Each path is a new rotation, seen through one point. The rows after it are directions, each followed by how far the rotation turns it, in deg/step (0 if it stays put).
Each turn is a multiple of 5 degrees from 10 to 175, or 0.
Each row of a path follows its step; steps can be skipped.
Rotation 1:
step 1: [2.16 -1.00 0.88 0.14 0.24 -1.47 2.20 -0.13 1.71 -0.29 0.02 -2.14 1.50 0.61 0.12 2.04 1.41 -0.65 -0.54 2.27 -0.81 -2.51 0.89 -0.60 0.05 0.88 0.34 1.06 0.18 -0.06 0.36 -0.99 -1.00 -1.07 0.00 0.40 0.54 -1.36 -0.57 -0.88 -1.52 -0.21 1.28 0.22 -1.11 -1.86]
step 3: [0.46 -0.50 0.37 1.30 0.43 -0.34 0.22 -0.32 -0.09 -1.20 -0.52 0.79 -1.20 1.53 -0.59 -1.04 -0.24 1.71 1.93 -3.11 0.16 1.89 0.00 -0.07 0.74 1.71 0.72 0.98 0.02 0.56 -1.49 0.30 1.42 -0.20 1.07 0.31 -0.57 2.39 1.30 0.94 0.47 2.17 2.27 -0.87 0.08 -0.68]
step 5: [1.61 1.51 -0.35 -0.35 -1.01 -1.36 0.11 1.65 -0.92 1.75 -0.25 -0.24 -0.98 -0.36 -0.20 -0.83 0.25 -0.19 -0.52 1.49 -0.70 -1.53 -1.11 -0.16 0.22 -0.72 -0.04 0.53 1.05 0.10 0.23 0.98 0.98 -1.84 -1.34 1.44 -0.16 -1.97 0.17 -0.79 -0.29 0.99 -0.44 4.27 -0.66 -1.62]
step 7: [-1.04 0.97 0.77 -0.81 -0.56 -0.63 -0.11 -3.02 0.45 -0.91 -0.15 -2.27 1.54 0.15 1.68 -0.87 -1.08 1.34 0.36 -2.92 1.35 0.83 0.57 -1.18 -0.17 0.13 -0.14 -0.91 -0.02 1.17 0.71 -0.73 1.23 -0.45 -0.35 -0.71 0.47 3.06 -0.68 -1.08 0.42 -1.22 0.39 0.42 -0.81 -0.69]
step 8: [-0.52 -0.88 -0.56 0.24 0.79 0.84 1.01 -1.01 -1.48 1.14 -0.13 0.16 -1.99 -0.26 -1.65 1.41 -0.27 2.79 -0.50 1.05 1.02 -0.34 1.03 0.94 -0.85 0.40 -0.60 1.68 1.07 0.04 0.99 -0.67 1.74 0.65 -1.29 -0.39 -1.28 -0.38 0.36 -0.51 0.14 0.54 1.37 0.52 -3.81 -0.99]
step 9: [-0.47 0.51 0.24 -1.86 -1.36 -1.53 0.11 2.96 -0.42 -1.34 0.92 -1.65 -0.28 -0.27 -0.02 0.23 1.41 -0.50 0.87 1.41 -1.29 -0.77 -0.44 0.92 1.33 -1.05 -0.46 2.28 2.27 -1.18 0.09 -1.17 0.33 0.52 -0.32 0.54 0.81 -0.71 -0.15 -1.33 1.68 2.14 0.44 -0.72 0.19 1.49]
step 10: [1.33 0.65 0.34 -0.34 -1.76 -2.60 -0.51 -0.80 2.16 0.56 -0.56 -1.26 1.36 -1.39 -1.28 0.74 -1.58 1.36 0.28 -0.98 -0.91 0.06 -0.34 -0.92 -0.22 1.37 0.02 -0.51 0.95 -0.81 0.77 1.18 -1.74 0.75 1.21 2.26 -0.04 0.77 0.50 -0.75 -1.34 0.58 0.93 0.73 2.60 -0.90]
step 11: [0.00 -0.08 0.03 0.06 -0.87 1.36 -2.05 -2.02 1.75 2.16 0.11 -0.47 0.63 1.94 -0.13 0.31 1.58 0.74 -0.53 -0.23 -0.84 -0.45 0.73 -1.11 0.62 3.41 -0.14 -0.04 -0.51 1.27 -0.98 0.88 0.44 -0.22 -1.23 -1.20 -0.55 0.58 -1.51 0.86 1.08 -0.76 2.34 0.16 -1.48 0.16]
step 12: [1.28 0.24 0.69 0.58 0.66 0.13 0.26 -0.26 -1.33 -1.84 -2.20 -1.88 -1.67 0.01 -1.27 -1.24 1.99 0.31 -0.35 -0.26 0.65 -0.47 -0.15 -0.39 1.07 -2.00 -0.83 1.55 0.34 -0.52 -2.31 -1.14 0.55 -0.84 -2.11 -1.75 -0.05 1.40 -1.06 -0.23 -1.61 0.96 0.41 -0.49 -1.27 -1.18]
step 13: [1.57 -0.47 0.41 0.94 1.15 -1.68 2.06 0.99 0.30 -2.74 0.65 -0.98 0.15 -0.93 1.28 2.10 -1.08 0.86 2.11 1.47 -0.99 0.54 1.06 1.32 1.96 -0.64 0.89 0.31 1.50 0.84 0.78 1.81 -0.16 -0.48 -0.51 1.33 -0.12 -0.59 0.90 1.03 -0.36 0.44 0.96 0.83 -0.77 -0.54]
step 14: [-0.68 0.21 0.27 -1.20 -2.10 -0.07 -2.15 0.05 1.94 -0.04 0.90 0.93 -0.59 0.03 0.51 0.08 -0.35 -2.27 0.44 -1.11 0.60 -0.12 1.40 -2.60 0.90 1.15 -0.32 0.32 1.51 -0.81 0.28 -0.13 1.45 -1.27 0.89 2.68 0.22 -0.42 2.31 0.18 1.13 0.02 1.10 1.27 -0.41 -1.21]
Directions:
[-0.08 0.00 -0.10 0.15 -0.16 0.06 0.59 -0.36 -0.27 0.19 -0.23 -0.36 -0.16 0.45 -0.19 -0.67 -0.05 -0.10 -0.31 -0.50 -0.19 0.12 0.10 -0.45 -0.13 -0.02 -0.08 -0.13 -0.20 -0.23 -0.27 -0.87 0.11 -0.41 0.18 0.40 0.15 -0.46 0.92 -0.56 -0.89 0.69 0.24 0.16 0.28 -0.43]
160
[-0.08 0.28 0.13 -0.37 0.44 -0.53 0.40 -0.43 -0.01 -0.36 -0.16 -0.39 0.00 -0.95 -0.55 0.15 0.13 -0.41 -0.06 0.61 -0.03 0.20 -0.18 -0.52 0.10 0.26 0.03 0.17 -0.16 0.37 0.10 -0.15 0.58 -0.09 0.36 -0.19 -0.36 -0.94 0.18 0.53 0.63 0.50 -0.38 0.10 0.23 0.06]
85
[-0.46 0.37 0.35 -0.12 -0.26 -0.50 0.22 -0.16 -0.22 -0.09 0.03 0.49 0.13 0.84 -0.05 0.69 -0.44 0.32 0.43 -0.26 -0.43 0.24 0.08 -0.97 -0.35 -0.73 -0.62 0.06 0.00 -0.09 -0.54 0.28 -0.41 0.02 0.05 0.16 -0.06 -0.35 -0.02 0.39 0.47 -0.26 0.23 0.04 0.37 0.00]
95
[0.29 -0.02 0.12 0.02 -0.58 0.01 0.23 -0.28 0.81 -0.09 0.16 0.34 0.06 0.06 0.32 0.16 -0.05 -0.07 -0.02 0.17 -0.12 -0.29 0.30 0.39 -0.20 0.19 -0.11 -0.32 -0.04 0.00 -0.84 -0.04 0.37 -0.61 -0.09 0.00 0.22 -0.62 0.28 -0.45 0.41 0.13 -0.13 -1.15 -0.67 0.70]
145
[-0.31 0.52 0.62 -0.52 0.55 0.12 -0.26 0.54 -0.38 -0.29 -0.33 0.60 0.72 -0.34 0.07 0.07 -0.10 0.24 -0.67 0.29 -0.56 0.66 0.31 0.19 -0.24 0.17 -0.10 0.20 0.13 0.39 -0.48 -0.30 0.09 -0.24 0.02 0.29 -0.23 0.42 0.00 0.02 -0.68 0.19 0.13 0.04 -0.62 0.20]
85
[-0.12 -0.28 0.03 -0.02 0.07 0.01 0.45 0.17 -0.27 0.00 0.79 -0.23 0.91 0.61 0.50 -0.49 -0.31 -0.02 -0.01 0.14 -0.57 0.17 -0.61 0.30 0.60 0.18 -0.05 -0.16 -0.27 0.43 0.12 -0.07 0.71 -0.28 -0.74 0.01 -0.15 -0.04 -0.34 -0.11 0.54 0.16 0.44 0.23 0.47 0.12]
170
[0.11 0.60 0.08 0.12 0.47 -0.48 0.01 -0.27 0.14 0.47 0.08 -0.50 0.23 -0.12 -0.14 0.09 0.22 -0.56 -0.12 -0.38 -0.39 -0.19 -0.22 -0.12 0.05 0.14 0.01 0.27 -1.17 0.35 -0.30 0.36 -0.78 -0.38 -0.46 -0.71 0.20 -0.03 -0.20 -0.41 -0.36 -0.58 -0.02 0.00 -0.42 -0.21]
70
Rotation 2:
step 0: [0.20 -0.26 0.77 0.05 -1.62 -1.61 1.08 -0.18 -1.00 -2.14 2.85 0.19 0.09 -1.12 -1.11 -0.29 -1.26 0.67 1.47 1.23 -0.75 -0.53 0.98 2.00 0.42 1.65 -0.94 -0.33 0.42 -2.46 0.32 -2.07 0.84 -0.74 -1.16 2.11 0.79 0.64 2.73 -1.79 1.25 -1.16 -0.69 1.65 0.91 0.64]
step 2: [-1.05 -1.09 0.99 -1.18 -0.95 1.53 0.68 -2.33 -0.44 -0.17 1.56 -1.39 -0.95 1.67 -1.35 0.35 2.10 -0.30 -1.17 -0.78 0.26 -2.63 1.23 1.67 -1.92 0.83 0.29 -0.54 0.14 -0.28 -1.70 -3.21 -1.26 -0.67 1.35 1.05 0.89 0.20 0.66 -0.36 1.93 -0.95 -1.04 0.64 0.97 1.42]
step 3: [-0.55 -0.99 -0.70 -1.40 -1.55 1.40 1.07 0.33 -0.30 -0.08 1.08 0.27 -2.29 1.76 0.40 -1.87 -0.09 1.52 0.59 3.26 -0.04 -2.52 -0.91 1.17 -1.60 2.88 -0.43 -0.91 -0.69 -1.08 1.06 -0.48 -1.04 -0.03 -0.47 2.19 1.37 -0.03 0.28 -0.91 1.19 0.17 -0.39 -0.33 -0.31 2.29]
step 5: [-0.10 -0.87 1.53 -0.88 -3.77 0.52 1.98 -0.79 -0.35 1.06 0.20 0.56 -1.43 -0.77 -0.97 -0.35 0.08 0.14 0.70 -1.28 -2.45 -0.45 -1.03 1.47 -1.47 1.34 -0.10 -2.22 -0.34 -1.74 -2.22 -1.86 -0.43 -0.11 -1.24 -0.89 -0.80 1.66 -0.43 0.23 -0.07 0.42 0.16 1.94 -0.70 2.11]
step 6: [-0.89 -0.94 0.65 -0.51 -0.13 1.62 2.67 -0.57 -0.59 0.81 2.46 0.59 -1.31 -0.99 0.16 -1.72 -1.40 -0.05 0.68 -0.12 -0.14 -0.52 -1.82 2.58 -2.50 -1.73 -1.63 -2.26 1.09 -1.31 1.17 -0.91 0.05 0.73 -0.78 1.61 -1.42 1.01 1.14 -0.18 0.34 -0.80 -0.20 -0.23 2.06 1.26]
step 9: [0.99 -1.22 -0.31 -1.58 -0.18 0.82 1.71 1.50 0.16 -0.91 2.49 -2.16 0.45 0.69 -0.27 -1.31 1.11 1.85 1.58 1.13 0.67 -0.49 -1.56 1.80 -0.68 -1.61 -0.84 -0.29 -0.81 -3.65 -0.38 -1.82 -1.12 -1.63 0.05 0.87 0.38 1.23 -0.79 -1.66 -1.51 -0.61 0.07 1.15 -0.31 0.59]
step 10: [0.43 1.18 0.58 0.61 -1.38 1.11 2.46 -0.49 0.04 -0.53 0.79 -0.33 -0.96 1.49 -0.13 0.49 2.40 1.33 0.79 0.52 -0.18 0.03 2.09 0.98 1.33 -0.32 0.17 -0.90 1.06 -1.58 -0.99 -2.58 -1.77 0.78 0.45 2.66 -1.32 1.45 1.08 -2.58 0.30 -0.78 -0.55 1.96 1.52 1.20]
step 11: [-0.14 -0.57 -0.86 -0.04 -1.88 1.89 3.30 0.07 0.32 0.74 0.73 1.19 -2.11 0.10 -0.37 -1.02 2.37 -0.05 -0.28 2.27 0.40 -0.92 -0.37 1.76 -0.21 0.83 -0.58 -0.74 0.86 -0.24 -0.85 -2.16 -1.00 -1.32 -1.79 0.45 0.90 -0.76 2.29 -0.49 1.38 -0.86 2.03 1.56 -1.45 -0.66]
step 12: [-1.27 -0.52 1.41 0.20 0.24 1.15 -0.91 1.67 -0.74 -0.94 1.03 0.38 -1.10 -0.43 0.43 -1.32 1.61 -1.34 -0.53 1.49 -0.64 -1.66 -0.39 1.94 -2.71 -0.74 -2.32 -0.10 -0.44 -1.56 -2.25 -1.79 -2.94 -0.27 -0.33 1.76 0.16 -1.69 1.06 -0.31 0.03 -0.86 -0.38 1.79 0.77 1.25]
step 13: [0.16 -1.46 -0.56 -0.22 -2.17 -0.18 0.83 1.02 -1.65 0.24 -0.82 0.25 -1.30 0.90 0.34 0.58 1.89 0.30 0.74 -0.08 -0.41 -0.32 -1.03 1.86 0.00 2.06 -3.19 -2.97 -0.56 -1.02 -0.96 -2.28 -1.44 0.65 0.33 0.59 -0.30 -1.23 -0.91 -1.72 0.70 1.92 -0.52 0.12 1.13 2.45]
step 14: [-0.39 -1.83 -0.38 -2.82 0.04 0.28 2.83 -0.79 -0.26 -0.44 1.88 1.18 -1.90 1.53 1.24 0.51 0.44 -2.52 -0.90 2.26 -0.69 0.30 -1.52 1.54 -0.78 -0.21 -0.68 -1.95 0.69 -1.28 -0.91 -2.28 -0.64 1.46 -0.06 -0.42 -1.70 0.99 0.90 -0.63 -0.96 1.16 -0.47 -0.46 -0.28 0.54]
Directions:
[0.08 0.20 -0.47 0.62 -0.14 -0.42 0.16 -0.31 0.08 0.21 0.51 -0.56 -0.19 0.50 -0.40 0.28 0.50 -0.29 0.16 0.15 0.26 -0.55 0.65 -0.60 -0.34 0.06 -0.01 0.48 -0.10 -0.02 0.60 -0.05 -0.43 -0.65 -0.09 0.29 -0.04 -0.72 0.10 -0.47 -0.29 -0.06 0.11 0.66 -0.35 0.04]
40
[0.48 -0.26 -0.08 -0.48 -0.59 0.17 -0.04 0.31 -0.05 -0.07 0.37 0.41 -0.46 -0.85 -0.35 0.01 0.15 -0.33 0.67 0.31 0.44 -0.14 -0.24 0.12 -0.05 0.12 0.79 0.33 0.37 0.23 0.59 -0.27 0.50 0.34 -0.39 0.03 -0.31 -0.55 -0.37 -0.40 0.45 0.34 -0.24 -0.34 -0.22 -0.20]
135
[-0.08 -0.14 -0.49 0.30 0.69 0.23 0.86 0.41 -0.24 -0.26 -0.81 0.52 -0.50 -0.06 0.57 0.20 0.60 0.04 0.12 0.13 0.25 0.17 -0.19 -0.04 -0.14 -0.73 -0.14 -0.04 -0.30 0.00 -0.63 -0.31 0.26 0.00 -0.35 -0.15 -0.28 -0.42 -0.25 -0.56 -0.37 -0.02 -0.34 0.49 -0.04 0.13]
10
[-0.12 0.09 -0.78 -0.62 -0.19 -0.04 -0.27 0.56 0.64 -0.41 0.07 -0.21 -0.32 0.25 0.05 0.45 -0.14 -0.63 0.20 0.01 0.37 0.17 0.11 -0.45 0.41 0.20 0.19 -0.51 -0.33 -0.54 -0.21 0.35 0.27 -0.32 -0.27 0.59 -0.41 1.00 -0.29 0.22 0.02 0.20 -0.03 0.45 -0.08 0.09]
70
[0.05 -0.30 -0.06 -0.48 0.01 -0.08 -0.07 0.07 -0.61 -0.13 -0.07 -0.30 0.46 -0.40 -0.18 0.54 0.55 -0.38 -0.35 0.92 -0.43 0.22 0.30 -0.47 0.70 0.01 -0.62 -0.28 0.28 -0.40 -0.44 -0.24 -0.02 0.13 -0.07 0.59 0.25 -0.74 0.20 0.20 0.02 0.08 0.17 -0.34 0.16 -0.58]
25
[1.08 -0.24 0.24 0.25 -0.06 -0.72 -0.28 0.36 -0.07 -0.25 -0.20 -0.37 -0.09 -0.19 -0.25 0.02 -0.85 0.14 -0.36 0.16 -0.02 -0.14 -0.56 -0.16 0.28 -0.02 -0.28 -0.49 0.25 -0.29 -0.03 -0.30 -0.45 -0.17 0.27 -0.64 -0.24 -0.09 -0.19 -0.32 0.08 0.09 -0.79 0.74 -0.22 -0.19]
85
